The rows of M fall into 3 groups, which share some directions, and each row is roughly a mix of its group's hidden directions, except some rows that fit no group.
M:
[[  0 -20 -33   3 -31 -24 -23 -19 -25  49   0  -4  26]
 [-53   0 -32  10  18 -19  -3  22   8 -28 -12 -37  14]
 [ 36 -30  49  -3   9  16  36  31   1 -11  15  -4   2]
 [ 31  46   0  -3  35  28 -32  23  10 -29   0  -2  -2]
 [-12  57  -5  -1  18  39  -4   5  34  22  15  20  -5]
 [-49   5  -1 -34 -24  -5   7  -5 -34  22 -14 -34  16]
 [ 22  20  21  20 -10 -59  -1  -7  -3  23 -25  15  27]
 [ 39  32  29  28 -13  30   7 -24  -8  14  -1  33 -21]
 [ 60   9  -3  -1 -20 -16  -5  -6   5  25 -20  45  12]
 [ 23  10 -17 -11  10  49 -39  14 -23   7  40  -4  -7]
 [ 29  42  10  16 -16  -1 -19  -2  33   0 -25  46  10]
 [ -7   1 -33 -44 -27  31 -13  10 -19  32  33   2   8]
 [  1 -16 -15 -28   5 -23  35  46  -5  23  18   2 -39]
 [ 32 -22 -27  14 -37 -34 -38 -16 -17  15  -9  18  -1]
 [-37   5  32   7   3  26 -46  13  39  -5   7 -17 -18]
 [  2  22 -24 -48 -17  36 -17   2  -5  37  27   9  13]
 [ 54  -8  33  -8 -18 -11  -6 -33  -3  -6 -22  35  13]
 [ -9  37  29 -31  19  47   4   5  33   7  24  -6  -1]
 [ 39  10 -31 -12   9 -26  23 -38 -30   4 -21 -14  24]
 [ -5 -25   2 -20  12  46   2  -1 -18  -4  48 -38 -12]
 [ 41 -36   4  29  31 -39   6 -11  21   4  -7   7  23]
 [-19 -46 -51   3  -7   1 -12  -4  13  24 -17 -28  20]
 [-32  -5  46   1   8  26  17 -25  40 -19   9 -19 -16]
 [ -6 -32  -6  47   3 -25  34 -20  -5 -20 -15 -21  31]
 [ 29 -44  21  24  22 -16  35  27   8 -20  -3  12  21]
 [ 18  51  21  -6  27   4 -12  -9  45  -4 -24   9  24]
 [ 18   3  -8  23 -16 -48  -4   2 -58 -20 -11   5 -14]
 [  6 -33 -31 -21   1  -8  20  34 -20  47  22  -3 -17]
 [  2 -39 -26 -33 -30  23  13  13 -39  -3  25 -16  -1]
 [  4  30   7  19  44  15 -26 -17  51  -2 -24   0   5]
 [ 13 -21  39 -27 -31 -16  54   9  -9  11   6   9  15]
 [ 17  53  37  12  15   4 -17  -9 -19 -20  22  25 -24]
 [ -7   8  18  22   6   8 -19  -4   8 -58 -49 -13 -11]
 [ 45 -37  -3  10 -16 -40 -32  10 -12  15 -13  22  10]
 [ 15 -16 -41 -37 -27 -12  -5 -49   9   2   7 -20 -11]
 [ 29   5  -5 -38 -19 -25 -38  -1 -41  26 -21  -1   5]
 [ 22  41   4 -10   3  45 -14  -4  12  26  38   2 -28]
 [  0 -34   7 -19 -34 -38 -19 -14 -50  10  -5 -14  -5]
 [ 33 -47  10  18   2 -32  23  21 -18 -10 -19   6  32]
 [-11 -40 -12 -29  -8 -40  11  17   0  32  18  16  34]
 [  5 -29 -11 -17 -31   6  15  17 -58 -12  31  -4 -16]
 [ -1 -26  12  -6 -40 -31 -42  -8 -36  17 -16 -18  12]
 [ 17  46  19   4  31   1 -14 -18  43 -11 -31   6  18]
 [  5 -28 -13 -45   7 -43  -2  37 -25   5  22   0   9]
 [ 47  17 -35  10   8 -22  -2 -49  -5  14   9  22  -7]
 [  9  36  37 -26  31  38   9  24  23  12  11   4  14]
 [  1  43 -42 -24  -9   8 -39 -23   5  16  -2   6 -30]
 [ -5  30  15  40  31 -25 -23  -6  43   6 -24   7   8]
 [ 44  40  25   2  -4  -1   0   7  36   4 -10  38 -21]
 [-54  -6 -17 -27  10  12  -2   8  -8  -3  43 -37  -7]
 [ 26  22  11  -3  11  54 -48  -7  -7 -11   7 -19 -19]
 [  0 -25 -17   5 -35 -34   9  19 -59   7  13   2 -13]
 [ 17 -38 -14 -37  -1 -52   3  28   0  11  -4  11  21]
 [-42 -18  50  -1  10   8   5  38  -9 -16 -10 -28  10]
 [ 24  40 -11   6  22   0 -38 -35  21  15 -30   4  23]
 [ 11  26  31  10   5  42 -40 -19  -1 -39 -13  -9 -14]
 [ 17 -21 -23  25 -38 -36 -36 -27 -22  16  -8   8   3]
 [-66   3   3   7  17   3  -4  24 -11 -31  18 -29  -5]
 [ 17  14 -42 -39 -14  24 -33  -4  -6   6   1 -17  39]
 [ 35 -18   7  11  55 -32  13   3 -10 -32 -20  -4  -9]
 [ -1  14  16  16  21   5 -15  22  22 -50 -40 -20 -26]
 [-27  25  11  33  -2  57  -6 -35   3  -5   7 -16 -13]
 [ -7  39  32 -28   2  49  14  15  16  18  18  -1  21]
 [ -8  26 -22  -2  16  42 -47   8   1  21  37   6 -16]
 [  1 -35 -27 -41 -21 -18  -5  28 -32  27  14  21   0]
 [ 12 -17  24 -15 -25 -26 -52  -3 -33  15 -20 -22  12]
 [ -7  20  -9  -2  37  55 -29   3  28 -22  15  -9 -14]
 [-28  18  33  13  -3  32 -46  14  39  10   2 -12   7]
 [ 47 -35   5  15  -4 -42 -15  13 -23   9 -19  18  20]
 [-11 -35   8 -19  14 -57  23   2   6 -29 -11 -19  23]
 [-51  -1  24   5   3  29 -20   2  38 -18  12 -28 -21]
 [ 27  -4  17 -10 -31 -44  31 -12 -38 -15 -21   5  15]
 [ -5  26  23  22  42  15  -9  31  43 -28   1   1 -13]
 [ 13   5  10 -20  -1 -35  52  22   8  10  14  22 -40]
 [-11 -32 -44  -3 -30 -24  -7 -11 -17  45 -10  -8  19]
 [ 13  54  17  10  27  -7 -23 -20  34 -12 -25  10  16]
 [ 19  35  43  13  35  14   4  12  11 -39   5  13 -24]
 [-21 -23  30 -11   0 -54  28  -9   4 -35  -8   8  22]
 [ 28  52   4 -33 -19 -24   3 -19 -20  -7 -23  17  21]
 [ 13  34  10  32  -6  53   7 -14   2  23   6  10 -37]
 [ -9  23 -14  -7  -6  12 -45   8  33  31  18  32 -31]
 [-17  22 -30  -3   0  27 -42   1 -16  34  37  13 -21]
 [ 10 -12 -37 -28   2 -19   9  49   1  42  19   7 -13]
 [  4  16  32  10 -11   5 -30 -36  -2 -50 -29  12  19]
 [ 13 -19  -9   6 -44 -23 -24 -46 -35  -7  -4 -23   0]
 [ 26   6  11  31  11 -11  12  14  43 -14 -54   5 -14]
 [-21 -29  -9 -24 -19 -46  22  17  -9  22  14  32  25]
 [  9 -21  -3 -35 -13 -28  27  40   0  23   8  32 -29]
 [  2 -26  16  -3 -33 -31 -45 -10 -35  11 -20 -24  12]
 [-42  -9 -25  -1  -1  18  10  -1 -19  40  48 -15  12]
 [-23 -66 -13  -4 -27  -9  35   4 -10   9   1 -17   1]
 [ 57 -25  12  39  19 -14  -3  11   9 -27  -5  21   4]
 [ 57  -9  -9  -7  21 -34  29 -13 -25   9  -9  14  23]
 [ 20 -40  35  36  22 -18  22  31   4 -10  -1  17  22]
 [-50  26 -25   3 -33  29 -12  -7  24  23  18   8 -13]
 [-16  35  -2 -59  -1  18 -12   9  -8  26  18  11 -30]
 [ -5 -26 -15  -4 -40 -39  17 -25 -35  33 -12   6   8]
 [-16  36 -14  11  27  27  45  -3  20   1  28  28 -16]
 [  3 -43 -29  30 -10 -49  -2  -9 -25 -14 -24  -4  -4]
 [  6 -34   0 -37 -30  24  24  26 -26  13  37  -7   6]
 [ 12 -36  24 -34 -26  15  47  18 -20   5  25   0   1]
 [ 23   8 -60   9  -1  -1 -26  28 -31  27 -10  -1  10]
 [  8  37  48   4   5   3  -9  -7  48 -30  -9  19  -5]
 [  2  41  38   0 -11  32 -39  -8  16 -23   2  29  -5]
 [  6  32  19  45  -8  41   2 -39  19  -4 -19   7  -9]
 [-14   3  -7  28  39  38 -37  19  29   2  24  -7 -19]
 [  9 -33 -17 -33   3 -28   8  54 -16  24  11   8 -15]
 [ 14   8  21 -22  14 -26 -13  27  13 -55 -27  -3 -25]
 [ -5 -30 -11 -23   0 -58  37  21  -3  17  10  11  15]
 [ 22 -12   7  -3 -37 -43  20 -10 -56   5  -4  10   4]
 [-19 -24  11  33  21   6  58  -4  20 -28  14  -9  11]
 [ -5 -26  24  27  -8 -12  38   5 -39 -22 -15 -20  35]
 [-32  -9  17  -8 -47  10  29  -9 -25 -11 -24   9  39]
 [-55  33  21  15   0  35  21   8 -16 -18   0 -22   3]
 [ 44 -38  -2  28  -4 -43 -15   9 -18   4 -17  22  12]
 [ 10  19  37   4  -2  -8 -20 -12   9 -60 -36  12  -2]
 [ 16  53  -2  -3  19  19 -27  -7 -20 -44   4   8 -23]
 [ 52  -8 -14  13 -18 -29 -40 -16  -6  25  -3  27   6]
 [  4  36  18  37 -17  30  -3 -37  31  -4 -23  23   2]
 [-22  -7 -36  15 -11  26  11 -16  -9  56  29  -7  17]
 [-47   7   7 -31  13 -16  28   7 -36  19 -18 -29  14]
 [-18 -60 -10   5 -17 -15  24   5  18  35 -10 -16  21]
 [ 14 -38   7 -50   9 -24 -11  22 -38  -8  22 -11  -1]
 [ 16  47  13  38 -11  42   3 -19   0  10  -1  21 -27]
 [ 40  47  29  -3  22  -8  -6  -3  28   8 -25  14  25]
 [  4 -42 -42  -5   3 -33  19   7 -37  20  -3 -20  18]
 [  0  50  16  38  -9  44   2 -18   8   4   2  17 -26]
 [  1 -40 -13 -37  20 -34   3  35 -21   8  23 -23   8]
 [ 22 -10  12  48  11  20   6  -4  -2 -20 -54 -16 -20]
 [-17   0 -31  26  23  33 -45 -17 -11 -10  18  -9 -33]
 [-50  12 -35   2  19  14   2  22  -2   1  27 -42 -12]
 [-15 -29 -22  -6 -41 -37   9   8 -16  44   0  -1  23]
 [ -7  -1  38  10  28  10  28  11  37 -49 -11  -6 -12]
 [ 13 -10  -9 -36 -44 -17  25  -7 -45  28   4  11   8]
 [ 36 -46 -13   5  13 -52  19   0 -12   8  -3  23   3]
 [ 41 -32  -5  11 -25 -39 -38  -2 -22  13 -13  16   5]
 [-41  36 -16 -23 -16  34  -8 -24  14   2  22 -12 -30]
 [ -4  27  -3  30  30 -20 -22 -22  43   9 -40   4   9]
 [ -9 -47 -17   1 -34 -44   6  -5 -40   8   0   7  -8]
 [ 28  13 -41  -5 -24 -21  -7 -52 -32   4  -1   0  -9]
 [ 57 -16  -5  -8  30 -39  17  -9  -6  19   2  25  10]]
Here is one row from each group, named. Which group is each of the other rows in?
[ 29  28 -51  21   8 -15   1 -44   3  12   3  22  -8] : <110>
[-14 -44   9  36   2 -28  25  -2 -11 -40 -17 -16 -18] : <27>
[ 12  23  -9  12 -10  65 -16 -18   9  23   5  -4 -32] : <67>

[ -4 -47  -7   8 -29 -40  -9   0 -35  -7 -27 -20  14] : <110>
[-17 -13 -34  22  17  35 -41 -20 -18  -8  21 -12 -30] : <27>
[-50   3  14  16  10  23 -18  -5  40 -22  -2 -38  -9] : <110>
[ 26 -20  23 -15 -32 -35  43  -9 -29  16 -13  10  14] : <27>
[  0 -33 -18  21 -26 -36   5  -4 -57 -14  -2  -8 -14] : <27>
[ -2  -6 -23   3 -10  25   4 -15 -32  55  43   0  13] : <67>
[ 14  20 -38 -23   8  41 -43  21  -3  20  23  -6   9] : <27>
[-20 -17 -46  -2 -25 -20 -19 -10  -3  52  -8  -4  21] : <27>
[ 44 -45  -5 -12  11 -52  -6  -3  -7  16  -2  17   0] : <110>
[ 54  14 -16 -38   7 -21 -24 -10 -14  28 -20   4  14] : <110>
[ 49 -30 -19 -27  17  -8  11   6  46   4  11  21  -3] : <110>
